One vector is turned by the same rotation once a tick. Each row is the vector after some number of ticks, and that number follows the row.
The counts run from 0 to 150.
[-30  -3  13  12 -21  -3  -5  42 -19  17  29   1  20 -13]  28
[-26  20  18  19 -18   7  -9  42  -3  12  21 -13  24  10]  146
[-26  28  -4  -5  -4  25  -4  41  11   9   4  -7  30  23]  122
[-39  30 -19 -25  -1  18  -2  19   4  12 -23  13  20  18]  98
[-24  22   0   1 -13  18  -8  40  -9  11   7 -20  28  31]  12
[-41  38  -5 -13  -2  17  -4  18  14  12 -22  13  20  11]  95
[-28   1 -12  -9 -20   9  -5  38 -34  16  11 -13  22  19]  19
[-48  22   7  -2  -2   6   2  23  16  15  -8  34  11 -25]  86
[-52  30  -2  -9 -18  -5  -9   0 -12  19 -26   7   6   9]  70
[-36  25  25  23 -25  -5 -14  28  -9  16  10 -17  18  11]  36
[-37  22  23  20 -26  -5 -14  25 -12  16   8 -18  15  15]  37
[-28  28  -7  -8  -4  24  -4  37   6  10   0 -10  31  24]  123
[-49  10 -13 -20 -15  -5  -4   9 -19  19 -18  29   6 -12]  77
[-48  12  17  14 -21 -18  -6  20 -10  21   5  18   4 -22]  57
[-24  -7  -6  -3 -13  10   1  52 -16  14  27   6  27  -5]  137
[-22  20 -15 -13  -6  24  -2  38  -7  10   1  -9  30  29]  126
[-46   7  -9 -17 -12  -3   2  14  -9  18 -13  36   7 -24]  80
[-37  25  18  15 -25  -6 -16  21 -15  15   2 -18  13  19]  39
[-26  24   2  -1   2  23   1  46  22  10  10   8  32  -1]  117
[-51  32  24  14 -19 -11 -13  12   8  18 -10  10   6  -6]  63
[-33  15  24  25 -22  -4 -12  35  -7  16  20 -10  19   1]  33
[-26   3 -13  -9 -18   8  -7  36 -32  16  12 -15  23  23]  18
[-31   2 -20 -24   0  18   8  38  -3  15   5  27  22 -13]  108
[-30  24  12  13 -21   4 -13  34 -12  14  10 -21  22  26]  150
[-38  24 -23 -27  -2  17   2  22  -3  14 -20  14  20  16]  100
[-23  21   8   7  -4  19  -3  50  10  12  19  -2  31   7]  6
[-47  12  -4 -10  -5   1   2  21   5  20  -8  38  12 -30]  83
[-22   9   1   1  -4  19   2  52   8  10  24  10  32  -9]  2
[-24  17 -17 -17 -10  25  -3  40 -13  10   1 -10  27  29]  127
[-24  -3   1   3 -13   8   0  51 -12  13  30   3  26  -7]  139
[-43  13   2   2 -29  -7 -12  14 -34  20  -5 -14   9  19]  44
[-41  35 -14 -19  -1  19  -2  19   6  12 -23  12  20  15]  97
[-45   7  -3  -2 -30 -10 -13  12 -40  22  -3  -5   6  10]  46
[-40  41  -2  -9   0  16  -6  18  16  12 -20  14  20   9]  94
[-31   3 -15 -19   0  21   6  42   1  12   6  29  23 -17]  109
[-24  11   5   4  -2  18   1  52  10  10  24   5  31  -7]  3
[-26   5 -21 -18 -11  17   0  41 -23  14   8  -6  28  21]  130
[-31   8  22  20 -19  -6  -8  38 -11  16  26  -4  19  -8]  31
[-37  27 -21 -26  -4  21  -1  18  -1  13 -23  12  19  16]  99
[-39  26  19  18 -24  -4 -17  24 -14  15   7 -18  15  18]  38
[-43  32   7  -2  -2   9   0  21  23  14 -11  26  16 -13]  89
[-23  19   1  -2   5  21   5  47  19   9  13  15  29  -9]  115
[-28  -7 -11  -7 -22   5  -4  39 -35  18  17  -8  22  10]  21
[-25  24   3   0   2  22   3  47  21   9  12  15  31  -5]  116
[-24   5  13  15 -14   9  -6  48  -6  12  29  -2  27  -6]  142
[-26  18  -6  -4 -17  16  -9  35 -18  14   8 -20  27  33]  14
[-49  31  21  16 -18 -13 -12  13   3  19  -8  10   8 -10]  62
[-52  32   1  -4 -17  -5 -12   1  -9  19 -25   9   7  10]  69
[-47   9  -9 -16 -11  -3   1  17  -4  18  -9  36   7 -28]  81
[-22  -9  -7  -6 -12  12   3  50 -20  14  25   5  27  -2]  136
[-45  -3   2   0 -30 -15  -6  18 -32  22   4  12   5 -13]  51
[-26  30   1  -1   0  24  -1  42  17   9   5  -2  32  14]  120
[-24   8 -20 -19 -11  22  -3  39 -21  12   6  -9  29  24]  129
[-23   0   8   8 -12   9  -3  51 -10  15  30   0  29  -7]  140
[-45   9  -5 -12  -9  -1   0  19  -3  19  -8  39   8 -29]  82
[-32   5 -23 -30  -3  18   6  35  -5  15  -2  26  21  -5]  106
[-22  16   5   7  -4  18   0  51  10  11  23   1  30   0]  4
[-46   1  -2  -3 -31 -13 -10  15 -40  23   0   2   8   2]  48
[-52  36  14   8 -16  -5 -12   4   3  17 -21   6   5   6]  66
[-29  22  19  17 -20   6 -11  38  -5  12  16 -18  25  17]  148
[-26   2  10  10 -13   8  -2  49  -5  13  30   0  28  -7]  141
[-52  38  10   4 -18  -3 -13   2  -2  19 -21   8   4   8]  67
[-52  40  17  13 -19  -7 -12   6   2  19 -16   6   5   2]  65
[-29  -9  -2   0 -23   3  -4  42 -33  18  25   1  20  -4]  24
[-43  11  -1   0 -30 -10 -12  13 -36  21  -2  -7   7  15]  45
[-23  24  10   6  -5  16  -3  47  10  10  18 -10  31  14]  7
[-32   4 -23 -25  -2  18   6  37  -5  14   1  26  23 -10]  107
[-45   3  -2  -4 -31 -12 -10  14 -39  21  -1  -4   6   6]  47
[-25  -7   0   1 -14  10   1  49 -16  14  30   3  28  -6]  138
[-28  16  19  18 -17   5 -10  45   0  14  21 -10  26   6]  145
[-45  17   4   4 -30  -8 -14  14 -32  20  -3 -14   9  21]  43
[-52  23  -7 -14 -19  -5  -6   1 -18  19 -25  11   5   6]  72
[-46   1   9   6 -25 -17  -6  18 -22  21   6  17   3 -21]  54
[-25  22  -1   1 -16  17  -9  35 -13  11   7 -18  26  30]  13
[-51  35  19  14 -18  -7 -12   6   6  19 -14   9   6  -1]  64
[-24  -3 -19 -18 -12  16   1  43 -25  13  13  -2  27  11]  132
[-30   3 -15 -16   2  20   8  43   4  14   9  28  28 -16]  110
[-24   5 -11  -7 -22  12  -7  37 -32  14   9 -15  24  27]  17
[-31  -8   6   7 -21  -1  -2  43 -24  16  28   2  19 -12]  26
[-26   0 -20 -19 -13  18  -1  43 -25  13  12  -5  25  16]  131
[-49   7 -14 -19 -12  -3  -1  13 -14  19 -14  33   8 -20]  79
[-30   1  17  14 -22  -6  -5  41 -13  17  28   0  21 -10]  29
[-30   8  -6 -10   2  19   9  46  12  11  11  24  27 -15]  112
[-53  18 -14 -18 -17  -3  -6   3 -18  21 -24  17   4   2]  74
[-43   0  -2  -3 -30 -14  -8  15 -39  22   0   6   9  -5]  49
[-23  -9 -11 -12 -14  12   0  49 -22  13  24   4  29  -2]  135
[-26  12  -4  -8   2  19   6  47  16  12  11  21  27 -15]  113
[-46  18  23  16 -19 -14  -7  17   0  21   4  16   5 -21]  59
[-47  13  20  14 -22 -14  -8  18  -7  20   3  19   4 -20]  58
[-26  12 -11  -9 -18  11  -7  37 -25  13   9 -18  25  27]  16
[-51  35   6   2 -18  -7 -11   2  -4  19 -25   7   6  10]  68
[-50  11 -14 -20 -16  -5  -3   9 -19  21 -19  25   6  -6]  76
[-27  26 -10  -7  -7  24  -3  38   0   9   2 -10  31  30]  124
[-51  13 -15 -20 -15  -4  -3   6 -20  21 -22  22   4  -3]  75
